Each row has a name. Each piece below is followed by the name of the row it came from, unless a question asks for something else. Each question is about the rows just above it.

[125 125 125 125] : <74>
[117 141  70 121] : <52>
[ 63  87 136 120] : <141>
[106 143  77 185] : <125>
[131 155  73 131] : <130>
[117 141 117 148] : <3>
Which value appears more than once in <74>? | [125]
find: [117 141  70 121] | <52>
find: [125 125 125 125] | <74>
The value that <3> holds more than once: | [117]

[178 175 185 196] -> <91>
[118 115  85  83] -> <138>
[97 94 78 64] -> <136>
[86 86 61 51] -> <81>
[48 68 66 65] -> <144>
[162 157 200 198] -> <120>
[169 163 180 186] -> <43>
[116 121 123 129] -> <127>
[53 53 53 89] -> <17>
[178 170 196 197] -> <6>
Repeated in <17>: | [53]
find: [162 157] | <120>

[139 128 103 100 151 170  74 144  97  85] = <57>
[139 128 103 100 151 170  74 144  83  98] = <82>
[131 118 167 118 118 133 165 150 137 132] = <16>
[112 122 126 140 127 107 138 122 134 166] = <77>
[135 134 146 147 107  89 174  96 191 203] = <142>
[117 144 103 170  83 100 144  98 151  74] = <162>
[141 167 131 144 122 122 138 122 113 110] = <119>
Repeated in <16>: | [118]
find: [103 100 151 170  74 144  83  98] | <82>
Which value appears more than once in <162>? | [144]
Where do [174  96] appear? | <142>
Repeated in <77>: | [122]
The value that <119> holds more than once: | [122]
find: [131 118 167 118] | <16>

[133 128 100 133 146 133 135] : <123>
[ 63 146 112  97 123 102 101] : <133>
[157 133 148 157 123 120 126] : <165>
[126  75 142 121 100 153 123] : <152>
[133  64 118  96 105 147 143] : <126>
[ 95 149 144 133 146 115 137] : <121>
[136 120 119 119 119 140 100] : <156>
[158 146  86 130 150 112 144] : <101>
[120 203 156  92  95 143 148] : <166>
[124  78 145 127 102 158 118] : <94>
Which value appears more than once in <123>? | [133]
Repeated in <156>: | [119]
find: [133 146 133] | <123>
find: [120 119 119] | <156>

[109 137 156 158 120 156] : <103>
[ 72  93 160 152 107 162] : <76>
[115 156 127  88 143 168] : <10>
[ 72  93 100  45 138 162] : <147>
[126  72 128 135 110 121] : <143>
[ 98 134 160 152 108 155] : <18>
The value that <103> holds more than once: | [156]
[ 98 134 160 152 108 155] is in which row? | <18>

[105 118 138 150  90 151 100 128 209 143 169  62] -> <115>
[103 160 138 110 150 160 138 160  83  94 122 138] -> <48>
[104 118 100  90 151 209 169 128 138 150 143 140] -> <67>
find: [103 160 138 110 150 160 138 160  83  94 122] | <48>
find: [138 150  90 151 100 128 209 143 169] | <115>
find: [ 90 151 209 169 128 138 150] | <67>
find: [104 118 100  90 151 209 169 128 138 150 143 140] | <67>

[148 150 123 121 137 174 100 186 126 140 113 131] = <23>
[146 130 123 100 119 198 127  98 138 182 103 138] = <80>
[100 189 123 100 119 198  98 182 127 138 110 130] = <102>
The row with [ 98 182 127 138] is | <102>
Which row holds [100 186]? | <23>
Which row holds [198  98]? | <102>

[149  97  92 117  43] -> <83>
[155 167 123 169 167] -> <19>
[166 120 166 166 145] -> <50>
[149  97  92 122  43] -> <20>
[136 123 102 157 175] -> <124>
Which value appears more than once in <50>? | [166]
Repeated in <19>: | [167]
[167 123] is in which row? | <19>
find: [155 167 123 169 167] | <19>
find: [166 120 166 166 145] | <50>
find: [155 167] | <19>

[138 166 145  54] -> <42>
[138 154 143  74] -> <135>
[124 137  76 100] -> <31>
[138 149 143  87] -> <59>
[137 160 144  61] -> <140>
[137 124 137  75] -> <66>
[137 136 144  61] -> <177>
[140 145 143  91] -> <108>
[137 124 137 123] -> <70>
The row with [124 137  75] is | <66>
The value that <70> holds more than once: | [137]

[122 128  95 134 151 171 117 108 139 173 146 114 134 139]  <105>
[151  86 112 174 106  77 163 170 122  77 108 170 163 136]  <25>
[108 139 172  81 142 151 148  97 104 166 141 154 102 142]  <64>
find: [172  81 142 151] | <64>
find: [139 173 146] | <105>
Which row holds [ 77 163]? | <25>
[108 139 173] is in which row? | <105>

[150 139  94 185 154 169 188 184 142 112 150 188 125 158  99] : <14>
[104  89 168 103 137  80  98 104  76 176  80 102 150 158 138] : <34>
[104 138 138 103  80 137  98 104  76 176  80 102 150 151 138] : <21>
Which row holds [150 139  94 185 154 169 188 184 142 112 150 188 125 158  99]? | <14>
Which row holds [ 80 137]? | <21>
find: [184 142 112] | <14>

[ 95 125 157 197 160 112 208 209 162 138 210 138 129] -> <36>
[169  73  45 138 152  56 109 181 105 103 138  67 146] -> <97>
[ 43 117 204  81 160 112 187 178 138 162 110  48  79] -> <9>
Where do [ 43 117 204  81 160 112 187 178 138 162 110  48  79] appear? | <9>
The value that <97> holds more than once: | [138]
Where do [162 138] appear? | <36>

[129 177 115 165 194 178]  <181>
[128 164 109  85 127 118]  <15>
[101 149 133 165 133 150]  <154>
[ 65  58 195 172 166 184]  <118>
[105  61 161  64  97 127]  <7>
[ 49  52 163 129 176  49]  <53>
[180 197  51 143  48  66]  <175>
[197 180  51  51  61  82]  <185>
[153 177  99 130 147 148]  <61>
[157 107  65 192  60 134]  <167>
[158 193  92 167 131 167]  <84>
find: [180 197  51] | <175>
find: [129 176] | <53>
The value that <185> holds more than once: | [51]

[140  50 140 140 158 122 129  69]  <93>
[ 76 120  57  44  78 149  83 118]  <11>
[141  42 123 138 105 129  94 128]  <112>
[170  66 132 139 140 143 140  86]  <139>
Repeated in <93>: | [140]
[ 66 132 139 140 143 140] is in which row? | <139>
find: [ 66 132] | <139>

